One vector is turned by the same rotation once a tick. Each row is the vector after some number of ticks, and that number follows the row.
The counts run from 0 to 306.
[  0   7  -3  -3 -20  -1   2   6  -4 -16   9 -14 -22  -3 -15  13  11 -24
   5  13  19  -1  -4  26  -9  -5   3  -2   2 -21  -5  -4  12   4  -7 -13
  -3  -5   0  -4   5   2  16  26   4  18  14  -3   3 -20  -3  -5] | 205
[ 14   0 -14 -21   0  -1  15 -14 -26   6   4 -31  -1   3 -23   7  12  16
 -24   0  19   7   5   7 -11  -6  17  -2  -4   1  -7  -2 -13  -1   0  10
  -5  -2   3   0 -11  19 -11  -2  10   0 -11   5  -3  -2   6   5] | 290
[ -5  19   9   0 -11 -18  -7   6  -9  -5  25 -25 -33  -1 -17   1   6 -10
 -15  14   3  10  -1  12  -6 -11   4  18  20  -2  -9  -6   3   1  11 -15
  -4   0  -5 -16  -5  -1   1  -3  -2  14   8  -4  13   8  -2   7] | 209
[ -1  -2  -4 -19 -10  -5  -6  11  -9  -7  16 -18 -19  17  -7  -6  17  -2
   6   4  10   3  -7   7  -7 -20  29  -6   9 -15 -15   2   6  -3  -2  -3
 -29  -2   3 -15  -8  19   8   0  14   4  -6 -15  -2  10  -1   1] | 153
[ 11 -10   8  -8 -10 -13  -3   1   8 -11  10 -21  -3   5 -24 -10  -3 -12
  -7   8   5  19   7   7 -26   0   8  15   8   3   9  -7   7 -19 -14   3
  -5  21 -16  -1   5  -9 -24  -2   4   9  17   5   7  12   7   2] | 131
[ -3   3   9   8  -8 -19   4 -25  10 -16  -4 -11 -17   5 -17  -4  14 -12
 -16  -2  15  15   8  11   9  11  -6   1   4   1  13 -14  11 -15 -13   5
   2  16  30 -12   1   4 -17  18   7   3   8   5   0  -2  -8   2] | 70
[ 17 -10 -26 -17   0  20   4  15  -5  -3  15 -23  -3   1 -16   0  -2  -4
 -17   6   6  -5   8  11 -18 -11  16   8   4  -8  -9  -9  -2   1   7  -3
 -28  -5  -9  -2   6  -5  -5   3  10   0  -6  -5  -9  24   5  14] | 41
[  8  -9   7  -1   1  -3  13   4  -6 -13  -3 -22 -20   9 -17 -11   8  10
  -5 -19  23   2 -10  12   8   7  23 -22  -3  -4  -5 -20  -1  -7   8  -1
 -18   1  23  -6   0   7   4   2   5   1  -2 -10   2  15 -12   6] | 163
[ 10  -3 -14  -5 -27 -11  -4 -10  12 -16   4 -17   5  -3  -6   4  23 -12
   6  14  34  10 -13  12  -3   6  14 -10  -4  -9 -10  -9   6  11  -4  12
 -10   3   2  -4  11  11  -7  24   3  10  -1  -1  21   4   6   0] | 146
[  0   8  -9  -5  -9 -23   5 -13  -8  -8  16 -29 -14   2   1   8   4 -11
   2 -11   6  11 -10  19  -8   4  -7  -5  15  -1  12   0   6  -6   5  10
 -22  13 -20  -6   2 -15  -5   9   5  28   8  10   6   1  15   2] | 21
[  1  29  -8  -2   0  -5   3 -11   0   6  15 -15 -17   9   9  10  12   8
 -13 -13  29   4  -8   9  22  -5  15  -6   4 -14  -8   0  -1  -6  14  -4
  -8  11  20 -28 -10  -5   8  10   4   3 -12   3   6   1   0   3] | 159
[ 16 -25  -7 -12   4   6   1  -6   0   4  -5 -19  -8   3 -17 -17  12  -9
 -12  -4  38   6  10   3 -18  13  15   6   1   9  -8 -11  -7  -1   7   3
   5   9  13  -2 -10   3 -18   6   0   2  -7  -2  11  12   8  11] | 53
[  6 -18  12 -15  -2 -11   7  -1  -8 -10  10  -8 -15  20  -7  -7  -7   5
  -3   6  15  20  -2   9 -15  -8  10  -4  16  -3  -7  -9  -4  -2  -9 -11
   2  16  -5  -7  -3  14   1   5  22  21  24  11 -18 -21   6   8] | 5
[  2 -17  -4   6 -13  -4 -11   0  -4  -4  10 -12   3  -1  -7   2   3   2
 -11  19  19   9  20  24 -40  -2  -4   4  24  -5  -6   3   6  -5  -4   9
  -2  -1  -5  12   2  -6 -15  18  16   5   7  -1 -14  -2   4   0] | 189
[ 16  -8  -5   2   7   6  11  -9 -10  17  23  -8  -6   5  -7   0  -6  23
 -26 -14  29  18  15   7   0   2   5  10  20   2   1  -9   3  -3  -6   7
  -6  -3  -1   7   4  -7 -17  -4  11   4  -6   8 -21  -1 -10  16] | 177
[ 27  -2   3  -1  -5   8   3  -5   7 -13  12  -9 -13  -7 -28  10  -8 -18
 -17   4   9  13   5  15 -13   4   4   4  -6  -9   3 -13   7  -6 -29  -4
   5   8   4   2  10  -6 -12  12  10  -3  22   9  -6  -1 -17   1] | 128
[  3   9   0  17 -24 -12 -11  -4   1 -16   6 -18  -7   1  -3   5  17   8
   2  15   7  10  13  23   1  -3  10   4  15 -12   4  13  24  -4 -24   7
 -13  14  -7  -3  10 -10 -17  14   3   5  -1   3  -6   1  -6  -5] | 78
[ -1  15   0 -14  -6 -20   4 -27  -9  10  15 -14 -16  12  -3  28   3  -8
  -3  -5   6  16   6  10   5  -4  -8  -8   6  -3  -2   4   8  -5 -13  -9
  15  12   7 -16 -16   7  -3  21   3  16   4   2 -16  -8  -1   6] | 13
[ -2   1 -23  -6  -7  -1   9   0 -15   2   8 -12   3   5  -2   8  14   3
 -11   6  27   5  16  23  -1   5  -4 -12   1 -12 -12 -10  -8  -2  29 -13
  -8 -10  17  -4  -8  16  11  20   5  12  -7  -5 -14  10   5  12] | 102
[  4  15 -15  -1 -19 -15   8 -17   5   2  13 -29  -1   5  -6  26   5  18
 -10  11   6   5  -2  10   9  -5  11   0  11  10  -6  -2  10   7   3  12
  -7   9  -5 -12  12   0 -16  16  -6   7 -20  -5  -3  10  16   8] | 89
[ 15 -11   9   0  -5  -9  -1   1  12 -18   7 -20  -8   4 -25 -10  -8 -17
 -13  11   8  20   2   9 -26   4   3   6   6   3   8 -15   3 -18 -15   5
  -5  13  -5   1   8 -10 -22   7   9   3  20   4   7  10  -2   1] | 130
[  0   6 -11  -9  -7  -5   1   3 -11   8  26 -18  -1   9   4   9   2  27
 -16   9  22   4  -3  18 -11 -11  11   6  16  -5 -18   1 -11  -1  28  -5
 -19   3 -10 -10  -3  -1   1   0   7  15  -9   3  -3   6  13   5] | 99
[ 17  10  -9   2 -15   7   3  15 -15 -20   6 -21   1   6 -13  -9  12  10
   6   6  26  17   9  21   2   3  25  -2  -5 -13   5   6  -6  -8   6  -9
 -15   6 -17  -2   3  -2 -15  -5 -11  11   3  10   4  20   3  -1] | 224
[  3   1 -20 -17 -20  -2   3  -5   9  -4  15   1   7  11  -6   0  11 -21
   4  21  19  23   7   5  -6  -9  -3  12   7 -14  12   0  17 -10 -19  -4
 -18   0 -14   6   7   6  -4  19  10  16   9   9 -11  -1  11  12] | 135
[ 10   1  16   9   4  -1   5   3  -7  12  14  -2  -8  19 -13  -8 -15  27
 -12  -9  30  20   8  10   1  -6  14   3  15   6   0  -7   0 -24   3 -10
  -5  10   6  -5   0 -14 -17  -7   6   5  -4  -2 -19   8 -13  13] | 175
[ -8  27   3  12  -6 -21  11   0   4 -17  10 -10   0  13   2   3  -3  -5
  -5  10  11  18   3   6   9 -16   3   1  26  -9   7  -4  14 -14  -3   5
  -6  20   5 -14  12  -6   1  24  16  16   7   0  -9  -2   2   6] | 81
[  4  16   0   1 -18  -8 -10  -5  17  -5  14  -6  -8  14 -14  10   3 -28
  -9  25   5  18   4  -1 -10 -12   4  10  12   0 -11  -7   9  -2 -11  -3
   8   0  13 -16  -1   3 -19  24   8  -2   7  -8  -1  18  -9  10] | 139
[-12  -3   4   0 -14 -22 -11  -7  -3   3  16  -9  15   5  -5  -2   4   3
  -8  20  25  13  23  18 -24  -5  -8  10  12  -7  -3   5   7 -21   2   0
  10  18  -4  -1  -4  -6 -11  18   5  11   3   2  -7   1  17   2] | 191
[ -4  -2  -2 -13 -11 -15   6 -15  -2  13  21   3   1   6 -11  12  -9 -15
 -13  15  25  15   7   3  -4 -14 -11   8   9  -1  -6 -11  10  -4  -6 -10
  12   5  10  -2   2   5  12  26  11  24  10  -2 -15 -17   5  19] | 194
[ 21  -7   4   1  -7   2   3  -1  10 -18   6 -16 -11  -3 -30  -1  -6 -25
 -16  10  12  17   7  13 -23   6   3   4   4  -4   8 -18   6  -6 -19   1
   1   6  -1   4   9  -9 -18  10  12   0  24   7  -1   4 -13   1] | 129
[ -4  -8   9 -13 -19 -18   3 -14   6   9  24   3  -6   6 -30  12  -1  -2
 -13  14  14  15  -7   7 -15  -3  -6  -2  -6  -3 -12 -23   6  -8  -9  -5
  -1  -3  13   0   2  21   8  16  11   0  10  -5 -10 -14  -2   6] | 196
[  2   6  -7 -12 -18  -5   3  -4  -7  -3  12 -22 -18  -6 -15  22  12 -21
   6  10  13  -3  -2  22  -5  -7   7   2  -1 -20  -8   5  11   4 -14 -10
   3   6  -6  -3   1  -1  21  23  -1  16   8  -4   2 -22   6  -2] | 204
[  6 -14  -4  -4  -2   0  15 -12   4  -4  -8 -11   2  12 -20   9 -16  -1
  -9   7  16   3  14  18  -2   3   1   1  -1  17   2 -10   9 -14 -10  -8
  12  25  11   0  10 -13 -13  24   1  14   1  -1 -28   0   2  14] | 183
[  0  -5  -1   4  -3  -7 -14  -5 -19   6   2 -18 -13   5 -14  -9  15   5
 -15   6  31  23  20  21  -6 -11   0  -6   8   3   0   9   5  -3   2 -10
   9  -2  -2  12 -20  -7  -8   2   5  21   2   4   8  19  -7   7] | 302
[  2  -5   4  -1   1  -5 -19  -1 -22   4   7 -21 -11   5 -14  -8  14  12
 -21   5  20  21  20  24 -13 -14   6 -10   4  -3  -3  12   2 -10  -1  -8
   2  -2  -1   9 -24  -1  -4  -3  12  10   5   3   5  16  -9  -1] | 301
[  8  23 -12  -4 -17  -5   9  -4  -9   2  17 -17 -17  -2 -20  16  30  -5
   5   1  19  11   9  14  15   5   6  -3  -9 -16   7  -1  10  -5   3 -10
  -9 -11  -3  -6  -3  21   3  11 -17   2  -8  -7   2  12  -2   4] | 214
[ -2  -9  13  -6  -2  -1 -17   1   2 -12  -4  -8 -25  19 -13 -15  10  -9
 -11   8  11   4  12  17 -18  -2  14   8   4  -7  -7   3   1 -19 -13 -13
  -1  17  21 -19 -21  -3 -15   2  15  -5   9   1 -10   1 -10  -4] | 61
[ 10 -19   5 -14  -7   3   2  -2   2   7  13  -4  -4  14 -20  11 -20  17
 -11  10   9   5  -1  15 -24 -14  12   7   5   4  -6  -4   9 -13 -20  -3
  -6  15  -8   0   6  -6 -10   5  18   4   8   1 -32 -13  -1   4] | 186
[ -4  25  -8   4  -5  -5  -2 -11   6   3  13 -10 -13  17  11   9  18  10
  -4  -9  38   8  -8   8  15   0  14  -5   7  -7  -7   3   4  -5  22   0
 -11  11  15 -25 -10  -5  -4  10   2   3 -12   1   8   5   6   3] | 158
[ -2  16 -14  -9 -19 -13   3  -2 -18  -9  20 -15  -5  -3  -9  10   0 -15
   4  -1   0   6   3  27   7  -7  -2  -9  -6 -23   3  -1  15  -9 -10 -17
 -23   3  -7  -5   8  -1   9  14   0  26   8  -5 -11  11 -10   5] | 24
[  6 -18 -10 -24  -4   4   1 -17   6  12  -5 -13  -6  11 -11  -8  11   4
  -4  -2  39   0   4   9   0   9  15  11  -8   4   0  -2  -5 -10   0  -4
  -3  26   1  -8  -9  -1 -14   0  -4  11  -9  12   2  -6  19   9] | 55
[ -5  16  17   5 -18 -17  -9   8  -1 -12  23 -21 -33   0 -19   1   7  -6
 -10  18   6   7  -6  17 -10  -9   8  13  10  -9  -9  -6   1  -5   9 -19
  -5   3   2 -16  -4   1  -1  -4   1   8  11  -5  16   4  -5  -2] | 208
[  4  -3  13  15 -16 -10   0  11   8   0  28  -3 -23   5 -16   1  12  -2
   2  -1  19   9   0   6 -16   2   8  10  24 -14   1 -13  18  -8  -1   3
 -23 -14   5  -1   9   3  -1  13   4  -7   1 -23 -13   1 -12   3] | 266
[ 10  -6   0 -15 -10 -14  -6  -4   3  -4  15 -24   1   4 -18  -9  -2 -12
  -5  11   7  17  12   4 -18  -7   9  21   9   3   9   2  10 -17 -20  -1
  -9  23 -24  -2   3 -11 -22   0  -1  14   9   9   5  12  12   7] | 132
[ 15 -12  -1  -1  -8   1   0  -7  10 -13  -6 -15  -1  10  -9  10  17  14
  -7  13  24  11  13  24 -12  14   3  -9   2  -5  -5  -2  -3  -8  -4   4
  15  17   5  -6  -3  11 -14  25   7 -11   7  15  -9 -12  14  -8] | 0
[ 21  -7  -9   0   2  11   1  -2   0   2  -5  -8  -2  25 -16  -3   6   2
   2   0  32  26   9   1 -11  -2  18 -18   7  12   1  -3  -4  -6   2   5
   0  -4   1   5 -12   4 -29  10   3   0  -7  -6  -8  32  -5   7] | 233
[ -1 -11   2  -7  -4   7 -12   2   6 -15  -8  -1 -22  18 -15 -13  12 -12
  -9   9  15  -2  10  20 -18   2   7   6  -4 -14  -3  -3  -1 -21  -8 -14
  -9  15  24 -15 -15   3  -8   7  21  -7  12   6 -11  -5  -8  -6] | 60
[ 16 -10 -12  -6   3  13  -3  -1 -17  -1   9 -29 -14 -10 -13   6  12   8
 -12 -10  23  -4  14  36 -18  14   6  -6  -6 -12  -6   7  -7  -5   6  -7
   2   3  -4   2 -15  -8  -2   6  -1   4  -3   6  -3   0   0  -7] | 111
[  5  -1   3   9 -21 -13  -7  -3   2 -15  11 -19 -10   4  -9   2  17  13
   7   8  10  12   4  24  -6  -4  13  -2  11 -14   9  10  27  -9 -26  10
 -21   8 -12   2   9  -1 -15  11   4   3   2  -2 -10  -4  -2 -10] | 77
